The rows below come in pairs that one turn or mirror swaps. Which row does each named row swap with?
The rows were stretched afterwards, more along some directions than others.
viv: [ -0.4  22.4  -3.3  -4.8  17.3   3.6   4.8  -8.6 -33.2 -22.6  -3.0 -10.4
 -19.4  10.7  -3.9  18.8]
Kikur: [ 38.2  -8.0 -52.2 -25.7  -3.3   1.4 -18.5   6.3 -22.9 -49.8 -20.8  22.0
   5.8 -17.7   2.3 -42.1]
marot: [ 27.7   0.7 -13.8   2.7 -22.7   4.7 -15.6  13.5 -15.5 -22.3 -19.9  12.4
   6.1 -12.1   3.6 -22.0]
zimen: [ 22.8 -13.2 -21.1  -9.3 -14.3  12.2 -13.9  21.3 -11.4 -62.2 -20.4  -1.6
 -15.2 -21.2  23.6  -5.2]
rul: [ 13.1  12.8  -9.7  21.2   5.1   1.8   8.7  22.5  -7.8 -26.3  12.2  -7.7
  -6.3 -13.6  17.1   6.7]
sezoz: [ 14.3  24.8 -16.7   1.5 -11.9  -9.5  -5.9   9.2 -28.6   4.6 -10.9  -5.5
   4.4  -1.9  13.1   1.0]
gad: [ -0.5  -4.6 -24.4  -0.9  11.9  -6.5  30.1   8.6 -14.0  -7.4  -9.2   9.9
  -6.8   1.9 -26.7  -8.3]
mavo: [ 11.8  25.9   8.8  10.3  11.6 -17.4  12.8  15.3  -3.5  15.7  10.2  -0.2
  -9.0  14.2 -16.2  20.7]
kad: [ 28.6 -11.7 -44.7  -2.2  36.6 -16.5   3.2  18.6 -37.5 -34.4  16.7   3.4
 -24.0  -1.2 -12.2  -8.5]
bir: [  9.6 -26.2 -19.3 -19.3  23.4 -14.3 -11.0  -5.5 -11.3 -14.3  -6.9   6.6
   0.9  -6.7 -28.8 -29.1]
Ran: [ 18.3  -6.6 -27.9 -10.0  31.0  -9.4 -12.8 -15.7 -47.7 -17.0  -2.1   9.5
 -32.8   3.1  -8.7 -16.8]
Kif: [ 12.4 -10.7  -6.5   3.2  -3.4  14.7   3.4  15.6 -12.3 -64.3 -16.5   3.4
 -26.6  -0.8  19.5  16.6]
lut: [ -0.8 -26.7 -26.3  -4.6   6.1  10.8  13.1   5.5 -19.7 -19.8  -1.6  22.7
 -27.9  -0.7  -9.0  -7.9]
zam: [ 28.4  11.8 -39.8   3.5   4.0  -4.3  12.8  13.9 -41.2 -16.8  -5.6   0.9
 -11.5  -7.9 -10.5  -5.1]
Deruk: [  5.6 -15.0 -22.2 -14.4  12.6   4.8  -5.4   5.2 -21.3 -33.7  -2.3  10.8
 -10.6  -1.2 -24.0 -13.7]
bukiv: [ 12.6   2.8 -42.9  -3.6   6.1   3.7  34.5  14.3  -5.4 -18.9 -11.3  10.7
 -10.2   3.8 -17.1   6.4]
mus: [  0.5 -26.9   5.1  -7.6   0.9  -0.5 -18.3 -13.1   0.0 -11.1 -17.4   2.3
   5.4 -12.7 -10.3 -25.9]
vudor: [  7.1   2.7   1.1  -9.2  -9.7   6.0  -6.4   0.4 -27.1 -34.8  -8.5  -0.4
 -16.9 -13.6  17.5  -2.5]
bof: [ -5.1 -19.9   0.2  -9.2   9.0   1.6  -2.3  -9.7   4.9 -10.0  -1.3  32.7
 -25.2  18.8  -7.0  -9.9]
zab: [ 22.4  10.3 -22.2  12.0  -0.7  -7.8 -16.8  20.6 -19.9 -41.3  -6.1 -21.1
   6.8 -29.0  21.0 -18.5]
Sug: [ 18.3   4.6 -28.2 -23.1  -8.2   6.2   3.2   8.7  -6.3 -43.3 -23.6  -9.6
  11.9 -22.5  11.6 -19.9]
gal: [ 23.9   2.8 -34.9 -21.3   1.5   3.1  -6.2   4.4 -35.8 -32.3 -10.0  -5.5
   8.0 -22.3   1.9 -37.7]
rur: [  4.1  -7.0 -35.8   1.3  21.8 -12.4  -1.2  -4.5 -15.3 -15.5   3.7  12.8
  -6.0   0.7 -21.5 -28.8]
Dumun: [ 14.0 -10.6 -34.9  -6.3  -6.2  20.7  20.7  11.0 -10.0 -35.3 -15.5  35.7
  -5.6  15.9 -28.9 -15.4]
sovu: [  6.8  -7.3 -45.6 -16.2   0.0  15.6  10.9  10.8 -31.7 -44.8 -21.0  -1.8
   3.8  -4.9  -0.3 -12.5]
Tuta: [  5.1 -17.0 -15.3  -7.0  15.8  -1.1 -29.1   2.6 -21.3  -0.1  -1.9 -11.3
  -1.5 -20.7   9.1 -27.6]
lapi: [  9.1   7.8   3.8   5.6   3.2 -17.8 -20.3   6.8 -13.5  21.3  10.6  10.1
 -12.0   0.3 -15.0  -5.4]
dezus: [ 31.0   4.5 -38.2   6.4  11.7   0.8 -10.3  21.9 -36.6 -41.3  -5.4  10.9
 -24.2   1.1  15.4  -0.4]
tem: [  6.4 -29.4 -34.0  -4.1  22.5  -6.8  -8.1 -13.6 -17.6 -33.6   0.9  13.5
  -8.0 -14.3 -15.1 -31.5]
Sulu: [  9.1   1.5  -1.0  -5.2  -3.2 -21.1 -13.9   1.8 -16.0   2.6 -13.2 -10.9
  11.6 -26.8   5.3 -31.6]
kiz: [ 24.4  15.4 -23.1 -18.8  10.0  -2.7 -25.7  -8.0 -40.7 -52.3 -12.7  10.5
 -13.6   3.1  15.4 -16.3]
Tur: [ 27.8  16.4 -11.2  -9.8  11.9   8.3 -16.2  11.8 -44.7 -51.1  -6.3 -21.5
 -16.6 -17.5  32.7  -8.9]
nuz: [ 34.3  25.5  -7.1  -6.1  22.9 -36.6 -24.7  -3.1 -42.8 -16.4  16.4  -8.3
 -16.6  -3.4   5.1  -4.9]
moz: [ -0.2  -3.6 -22.2 -14.0   4.1  10.5  20.1  -1.2  -0.1 -26.2  -2.4  35.1
 -31.5  26.1 -18.8   5.0]
dov: [ -8.0  -5.4   2.5  11.0   5.2  15.6  31.4  13.0  14.9   0.7   0.6  14.3
  -8.4  18.4 -22.4  13.9]
fita: [ 36.5  29.1 -48.4   1.9  -4.7  10.9  30.6  28.3 -23.7 -51.9 -11.0  21.0
 -15.0  11.7  -3.9  19.7]

Kif swaps with bof
mavo swaps with bir
vudor swaps with lut

